Each named move below is a turn or a mirror, shown by a few rows before and after it. Which moves, in which order, take the first row of each later pair to the second? The first pair is answered.
Z205 (before -> after):
[-17 -26 -20  -7  -4  14  19  27 -18  10  23  -9 -11  24  38  10  21  45
   8 -13 -18  30   7  13 -41  14  24  -9  24  21 -35   9 -22]  ->  [ -4 -49  11 -14  16 -17  23  42   5 -23 -25 -22  23  -9   1 -17  -5 -37
  25 -20  -9  29   0 -18 -28  19 -26  24  -1   3  -7  34 -21]
[  2 -29  11   7  15 -15   7  26 -10 -26 -30 -19  37   1 -12 -24  -8 -29
   7  -7  19  14   1 -28   6  30 -44  22 -22 -18  -1   0  -8]  ->  [-13   1 -19  11  -4  16   2  13 -38  12  16  -7  -2  37  27   3  21  62
 -10   0   7  15   3   5  -9  26   9  -8   5   0 -31 -25  -9]
[  1 -33 -28  -6  -4  35  15  24  -6  -4   4 -15  37   1  13  30  -6 -35
 -17   4  -5  13 -20 -20 -11   7  -8 -16  -1  -5 -32 -15 -22]  ->  [  2 -31 -33  -3  -4  36  17  20  -6  -1  11 -12  33   9  17  33  -1 -25
 -19   4  -4  12 -22 -19 -10   7  -3 -20   1  -2 -32 -15 -23]
Z420 (before -> after):
[  9  13   5  -6 -20  31  -9  13   3  -3  -7  -4  -3   7   1  23  21   7
 -24 -12   8  -1 -12   5  24  16  33  -3   8  -8  13 -22 -15]  ->  [ 25  15   2 -15  -1  19   1  15   5 -17 -13  -2  17  -2  15  10  25  -7
  -5 -16  13  -2  -2  -2  17  20  24   0  13 -15  19  -8 -28]
[  2  -3   8 -23 -18   9  29  19 -23 -19   5  21  13  12  28  14   5   9
  -3   3  25  25 -28  33  -9  40  14  18  -2  -3  10  19 -40]  ->  [ -7  -3  13 -17 -27  17  20  11 -26  -8  10  23   1  18  22  24   4  21
 -15   7  21  24 -35  39  -4  39  15  16  -5   2  10   9 -29]
[ 31  87 -47   6  38  16 -34 -22  22 -19  10  61 -24  33   4  43  23  24
 -33 -30  -1 -41  48  19  22   3  29 -25  41  15  29 -34 -55]  ->  [ 17  60 -34  14  15  41 -53   2  22 -10  -7  36 -28  44 -25  54  16 -16
 -62 -30  -5 -57  17   2  40   2  23 -28   4  -2  25 -65 -59]
[-11 -27  23  -3 -27  -7  -6   9  -1 -10 -14  -5 -15  -2  -4  11  -8  19
   0   9   7  22 -27   2   3  14 -10  20 -10  -5  -5  19   0]  ->  [ -2 -25  21 -12 -13 -15   2  12  -2 -18 -16  -5  -2 -11   2  -2  -2   6
   8   2  15  21 -17  -4  -1  15 -12  22  -4  -7  -1  28 -12]
Z733 (before -> after):
[ 18  -7  25   1  24  42 -25  18  -4  35 -16   1 -15 -24 -19  38 -22 -34
 -36   9 -13  32   4 -11  -1 -25 -29  18   6  -1 -20 -10  35]  ->  [ 20  -4  26  -1  23  41 -21  19  -2  32 -19  -1 -14 -24 -19  36 -22 -40
 -34  10 -12  27   4 -13   0 -20 -30  15   7  -5 -16 -12  32]
[ 28  33 -45 -16  63 -43  15 -20  -1  -1 -10  18  30 -19  12 -42 -23 -11
  33 -17 -19 -10  60 -13 -14 -25 -19 -31   2  16  12  27   7]  ->  [ 33  34 -42 -18  63 -40  17 -12  -2  -5 -16  15  33 -21  10 -39 -20 -23
  35 -20 -15 -13  59 -17 -11 -24 -19 -30   1  12  18  23   1]
[-20   8 -17   9 -21  26  -5   7 -13  32  37  -1 -35  28  16  24  23  33
 -11  20 -16  11 -16   5  -9   4  30 -39  12  -7 -29 -25  -5]  ->  [  2   5  -8  -5 -26  37  -2  33  -5   2   8 -15  -9  26   7  23  34 -14
  -7  12  -2 -11 -31 -25   3  18  30 -37   4 -27 -10 -36 -41]
[ 19  24   1 -16   5  19  15   5  14 -24  -1  18  10 -30  28  10  31  19
  20  14  26 -16   9 -11   2  19  13  20  18   3  33   8 -34]  ->  [  1  26  -2  -7   6  10  11 -17   7  -4  16  29  -9 -28  34  12  23  52
  17  18  17  -1  21   5  -8   8  16  18  22  17  16  19  -9]
Z664 (before -> after):
[ 14 -14  -5  12  33 -30 -20  -8  23  -7 -31  27  -3  26 -16  -1 -21 -34
  -2  -5 -11   3  -2  16  32 -10 -20  -7 -17   3 -15   8  25]  ->  [ 12 -33 -20   8  24  -8 -14  22   0  -2 -25   8   8  43   1   0  -1 -37
 -10 -15 -19   3 -16   3  24  -2  -8 -31 -22 -12 -32  -1  -5]
[ 11  -1 -46 -12  10  16 -21 -20   2  16   8  25  -7  31 -21   5   1 -18
 -18 -14  -8 -20  15  -9  -9 -22  13 -55  -5  34 -18 -29  28]  ->  [ 37  -1 -55 -29  25   7   9  -2  -9 -14   8  20  27  17   9  -7  22 -22
  14 -25   2  -9  19 -23 -21  -4  11 -47  19  20 -11   0 -13]
[-11  -8   8  18   2 -28   1   1   9 -12  -3   5  -9 -20 -13   6 -15  10
  14 -19  17  21 -17  -4 -13  21 -11  20   4  11  -1  14  15]  ->  [-23 -22   3  26 -12  -8  -8  12   1   7   2  -9 -16   0 -17  15  -8   5
  -9 -19   7  14 -30  -6 -11  16  -1   4  -9   7 -15  -7  13]
[  0 -46 -22   3 -12 -20  10  11 -12  36  40 -15   2  10   9 -22   8  36
   2   9  -2  23 -36  11  -7  13 -13  -9 -10 -12 -50  34  -3]  ->  [ 11 -25 -12  -2   4 -47  14 -11   1  18  35   4   5  -9   6 -27  -5  41
  17  11   7  25 -20  17  -3  15 -26  16   3  -1 -30  55  16]
Pairs:
Each pair is two moves apart.
[  6   3  -6   5  25 -24   9 -19   4   5  -1  13  -2  -7  13 -18 -17  -3
  13   8 -11  14  14  -1 -11  -1  -7   5   4  11  -3  25  20]  ->  [  3 -16  -7  10   7  10  -2  18   3   6 -16 -10   5  12  -5  -5  -3 -40
 -10   6 -12 -12  -8 -22   2   1   2 -14 -20  -7  -9  -9  -8] | Z664 Z733
[-10  16 -10 -10   4  21  -6  27  21   4 -10  -4   0 -28  -9  35   0 -21
 -18  15   8  -3  -6  -8  20  -6  14  -3 -16   5   4 -22  -5]  ->  [  2  30 -24 -19  22  11  10  17  14  -2   5   9   8 -31  18  26  11   1
   1  15   9   2  10  -3   4  -4  20  -7   5  12   0  -5 -15] | Z420 Z205
[  4   1   5   9   7   0   7 -28  21   1   9  18   4 -15  -2 -11   2  40
  16   6   4   7  -3  11  -2  17   8   0  16  21  36   7  29]  ->  [  3  -8  12  15  -7  24 -11 -11  30   3  -6   8  -1   1 -29   2   4   3
  -8   6   0 -14 -18  -2  16  19  11 -12 -11  11  39 -25  24] | Z733 Z664
[-22   3 -10   6 -80  23   6 -13  -7   7  25 -26 -23  11  13  34  -1  52
 -19  13  14  -8 -26  10  27   7  13  15   0  11  -6 -33  -2]  ->  [ 14  11  13  -9 -40 -20  11 -19  35 -42 -17 -11  14 -26 -17   2 -30 -24
  17   6  35 -15  -3 -11  45   6 -35  49  -3   9  39  -1   3] | Z420 Z664
[  2   4  -6  -6 -26  16  19  15 -21 -11  11 -10   7  17  30  16  32  39
   2   5   0  -8 -11   5   3  16  23  -7  21 -14  -1  -1 -28]  ->  [-14   1  -8   2 -30  19  13  10 -24   3  15 -14  -1  19  26  17  27  49
  -7   7 -10  -4 -13  11   5   9  22 -11  14 -10  -8  -3 -12] | Z420 Z733
[  9  34  -2  -7   5  -8 -18  -8  19 -11   5   4 -23  11  -6   4 -18 -12
 -13   4  -9 -28   9  12   2   2   1 -14  10  24   8  -5   4]  ->  [  1  25  -5  -4   5  -8 -22  -9  15  -1   6   3 -26  12  -8   2 -23 -14
 -15   3 -12 -25   8  11  -1  -7  -2 -15   6  29   5  -2  13] | Z420 Z733
[  4   9  -4 -19 -42  23  10   4  -5 -20   4   3  11 -10  -5  21  10   6
  12 -12  23 -21 -24   1  18  14  20  -4   4  -5  39 -45 -34]  ->  [ -2  13   4 -16 -46  21  -1  -8   4 -11   4   3   0 -10 -22  28  -2   8
  -1  -9  19 -26 -23  12  21   5  16  -2  -6  -2  37 -56 -17] | Z664 Z664
[  2  44  26  -3 -24  26  13 -23 -37 -12  21   5  13 -37  44  11  19  46
   9 -10   1   2 -11  11  14  16  10  -4  37   8  32  40 -45]  ->  [-15  32  36  11 -57  48  -8 -12 -35   3  15 -12  -2 -25  14  26  18  31
 -21   0  -5 -10 -31  12  28  13  16  -6  13   4  29  11 -40] | Z733 Z420
[  7 -41  25  -2 -12 -29  26 -14  -5  -2  14 -15  12 -16  19 -21   0  54
   9  -1  -1  62 -34  25 -12  22  -7  50  20 -20 -19  50 -13]  ->  [ 14 -29  15  -9 -29   0  27   1 -14  -5  24 -16  12   3  32  -7  28  68
   2  -8   5  47 -38  24 -11  29  24  29  30 -25 -17  28 -40] | Z733 Z205
[ 13  53   4   0   7 -15 -20 -21  37  -1  -5  40  -6 -13 -11  -4   9  -2
   1   7  19  -9  20  -5  16   0  27  16   0  17  25 -15  30]  ->  [  1  20 -13   4 -15  30 -24  19  14  21   1  14  -5  16  -3   9  31 -14
 -26   2   6 -21 -11 -21  12   1  43 -19 -21  -4  -2 -44   0] | Z733 Z664
[ -8  -9 -10  12   2   8  -8   1  -2  31  23  -5 -23  22  -8   2   2  10
 -23  -1 -22 -12 -10   2  -2  -6  27 -15 -12   2 -21 -19   7]  ->  [ 19   2 -22  -2  36 -15  14  -8  -2   6  26  10  -2   7  16 -20  10  14
  10 -10 -15  -4  15  -1 -19  -6  21 -14  15   6 -17  13  -5] | Z420 Z420
[-44  -3  34 -18 -54  -5   0  -4 -16 -19  19  -3 -15 -42  -9  -4 -10  29
 -24  18 -25  41 -60 -13  -4  57  -7  21  10  -2 -25 -11  19]  ->  [-21   7  26 -33 -20 -27  22 -10 -17 -39  20   9   7 -56  16 -26  -3  30
  10  12 -17  51 -38 -22 -18  61 -13  25  32   3 -18  17   6] | Z420 Z420
[ -5  -3 -36   7  28  -9   2 -13 -10  29  16  10  -2   8  30 -11  -5  10
   2   0 -34   4  37   5 -36 -11   9 -56  -3  12 -34  -2  23]  ->  [-25 -13 -21  15  -5   9 -18  -6  -5  43  12  -5 -19  17   9   7 -11  10
 -27   8 -38  -1  13   7 -18  -9   8 -51 -21  10 -31 -26  32] | Z664 Z420
[ 42  28  19 -19   6 -42   7  -6  -2 -56   3  17  35 -25   8 -12  20  20
  40 -29  23  10  16   1  -6  11  -3  37  34  -8  28  27  -5]  ->  [-20  12  35  17 -58  -7 -39 -16  -4   9  17   0 -25   1 -38  26  -3  51
 -28 -12  -2   8 -26  31  15  -4   8  30  -4   5   5 -26  43] | Z733 Z420
[ 49  32  41 -28 -31   0 -27  -2  67 -42 -32   3 -24 -10  -3   2   5 -38
  40  15  32 -26  49 -15  35  18   6 -53  -7   4  51   5  -4]  ->  [ 36  39  18 -24 -48  36 -25   5  40 -12  -2   1 -44  21  25  20  34  14
  24  19  18 -26  45  -1  19  21  45 -86   5   5  19 -20 -19] | Z205 Z664
[-15 -19  -6  18 -11   0   0 -18 -21  19  -6  -8   0  -5  13  -3 -19  36
  23  -1  -5  35 -17  13 -14  19   8  35   9  10 -15  24  12]  ->  [  1 -28   5  10  -6  -3   1   1  -7  -7 -29 -18  19 -15   0  -8 -18 -14
  31 -11   7  25 -24  -9  -2  24  -6  44  -3  -3   1  27  -9] | Z205 Z733
[ 30  12  14   2  34 -16  38  -2  49 -25  -2  29  13 -36  19 -43  13  -8
  25 -29 -16  16  -7 -29  -6   8 -38  10 -17  -5 -14  29  25]  ->  [  6  32  -5  15  15  11  20 -21  35  13  36  40 -28  -1  32 -15  24  56
  -2 -21 -30   6  -6  -1  -8  -6   1 -18  -8  18 -40  -4  45] | Z205 Z664
[-13   1 -20  24 -28  19   2  24 -32  31  23 -20 -19  35   2  15  25  10
  -4  -2 -48 -10 -32  16 -14 -13  34 -35  -6 -14 -20 -34  -3]  ->  [ 28  38   6   4  27 -51  13 -14  19 -27  -8  20  11 -24 -13 -19  -8 -30
  47  -4 -17  -2  16  14  -1 -12 -16  21  16   5  37  22  23] | Z420 Z664
[-13 -38  -5  11 -33  -5  17  29 -22 -10 -48 -14 -14 -66   4  68 -14 -25
 -14  -9 -30  18  12 -13  10  35  15  -9 -55 -26 -39  11 -29]  ->  [-19 -22   6  18 -30 -21   1   4  -3  -6 -50   0 -33 -73 -14  72 -36 -18
 -20  -1 -30  16  19   0  24  25   7   5 -60  -8 -29   7   7] | Z664 Z664
[ -9 -31   2   3  11  -9  10 -24   7 -11  39   6  15 -28  23  -3  19  42
  31  -1  -9   7   5  25 -24  16  -2  18  31  -7   2  30   7]  ->  [-35 -46  21  18 -19   3 -13 -25  13  10  34  -7  -9 -22  -7  12   0  35
  -1   9 -15   0 -17  31  -8  11  -3  23   8 -10  -1   3  30] | Z205 Z420
[  5   9  10  11  40   6   5  29 -18 -52 -31   4  31 -10 -15 -32  32  -9
   2  -2  31 -31 -33 -34  47  -8 -15   0  -1 -35  12 -14 -39]  ->  [  0  43  19  21  53 -23  -6 -19   6 -48 -21  40   4 -23 -25 -35   2  19
   5   9  33 -24  -5  -5  55 -22 -20  18   8  -4  25  -5  12] | Z664 Z420
[-45 -34 -11  28  -7   5 -14   7 -11  52  -1  -9 -39   2 -35 -14 -40  -8
 -22   1 -31   7 -10  -4  -5 -15 -18 -21 -50   5 -25 -12  38]  ->  [-21 -13 -30   4   4  -6  33  -1 -42  35  33   3 -18  -8  34 -21  -2  65
  25  -5 -20  40   7  12 -36   7   3 -11   9   7 -32  34   2] | Z664 Z420
[ 18  24 -23 -18  -9  15  15  -7  10  11  10  18  24   3   3  -9  26   8
 -23 -15  11  16  23 -19 -11  -8  13 -23  42 -22 -35  10 -17]  ->  [ 20  31 -12 -20 -14   3  19 -12  17   2   7  21  26  -9   2  -8  25  15
 -18 -12  20  22  22 -16  -4  -3   8  -5  48 -21 -22  23 -14] | Z420 Z664
[  6  -2  36  36 -35  33 -49  16  18 -10   6   2 -25   6 -41   5 -30 -20
 -10  51  21  -8 -50  57  62  40 -34  49  -5  -1  27 -23  -1]  ->  [  9  11   9  28  22 -20 -22 -28   5  -2  36  36 -21 -10   7 -26 -46  34
  31  51  10  34  -3  83  20  26 -46  49  34  25   2  40  33] | Z420 Z733
[ -3  -6  12   6  13 -18  -6  -4   1  11   2  -4  -1 -14  -5 -13  -3 -20
   3   1 -10   7   5  -8  -2 -12  -9   6  -6   3  -8   3   6]  ->  [  1 -10   9   4  18 -12  -1   4   1   8   1  -8   6 -14   1 -15   3 -17
   5  -5  -8  10   6 -11  -7  -9  -8   5  -8  -2 -11   8  -5] | Z664 Z664
[  0   5  -4  -1  19 -17   7  -6  -4  12   9   4  -6   0  20  -4  11  10
  16   4  -1  21  15  14  -7   0  -4  -3  16  26 -16   7  10]  ->  [  2  14  13   1  11 -14 -10 -11  18   2 -10   6 -10  -2 -16   5  -4 -24
   3  12   8  -3  10   6  17  -3 -11   4  -4  25   5 -13  20] | Z733 Z664
[ 23  37   5   2  15  14  -1 -37   2   2 -14  26   4 -13 -12  -9  14 -14
   3  13   4 -14   5  28  20 -10  13 -16   1  25  -6  10  25]  ->  [ 26  41   4  -1  12  24   0 -29   2   1 -16  29   8  -6  -7  -6  23 -15
   3  12   6 -23   5  27  22  -7  20 -22  -3  20  -6  -1  18] | Z733 Z205
[ -8   0 -37 -26  44 -23  45  11  53  42 -14  -2   3  31  38 -41 -13 -38
   3  25 -19  -9  14 -30 -41 -16  17 -17 -13 -17 -12   8  16]  ->  [ -4   4 -39 -31  40 -13  45  19  51  36 -16  -5   6  39  39 -36   0 -39
   5  22 -14 -16  10 -32 -38 -12  25 -20 -13 -23  -7   2  -2] | Z205 Z733
[ 36  30 -15 -11  -3  18   9  10  -4 -18  29   6  16  13  33  -2  28  45
  20 -15  26  -4  -5   9 -28   7  41   0  35  -9  13 -12 -50]  ->  [ 25 -12  22  -1 -18  10 -11  22  26 -27 -21 -24  26  -9 -32  -8 -10 -43
   0 -10  28 -13 -32 -19   2   6 -10  32 -10 -30  38 -13 -32] | Z420 Z205
[ 26  -2  36 -12 -13   1  26  66  -6  12 -15  -7  23  10  -3  47 -21 -48
 -26   1  28 -38  -2 -79  37  13  32  -8  17 -13 -10  -2 -69]  ->  [ -8  17  18   9 -15   1  21  24 -27  67  36  16 -22  30  25  59 -21  50
 -39  16   5 -12  17 -31  16  -2  58 -24  38  21 -51   3 -25] | Z205 Z733
[  9   3   5   6 -23  45 -30  20  15  -9 -24 -18  -7  25 -34  32  20 -49
 -30   4  10 -44 -10 -18  31  -1  30 -17 -29  -8  16 -53 -10]  ->  [ 53  26 -19 -24  33   8   6  14  10 -49 -17   8  35   4  16   0  37 -41
  29 -13  26 -34  35 -21   0   6  26 -15  14  -5  19  -5 -41] | Z205 Z420
[  8   7   9 -11 -13  -6  21  18  -6 -25  -4 -19  22  -2   8  -1  11 -11
  17  -5  -9   4 -33 -11   1  16  -3  11   7 -28   2   9 -36]  ->  [  0  41  16  -4 -10 -27   9 -25  18 -20   8  10 -10  -9  -1  11  -8  24
  15   8  -6   6 -12  18  11   7   0  23  18  -1  19  10   4] | Z205 Z664
[ 13 -18 -24  -4 -14  35   7  41 -18  -5 -13 -24  13  19  15   1  39 -23
  -6 -12 -15 -42 -10 -29 -21  10   9 -37 -23 -14 -15 -28 -46]  ->  [-12   8   2  16 -18   9 -33 -15  24  14 -16   6 -37  12 -36  18 -12 -14
 -37   8 -22 -51   5   4   9 -15  -5 -20 -38  20   4 -48  35] | Z664 Z664
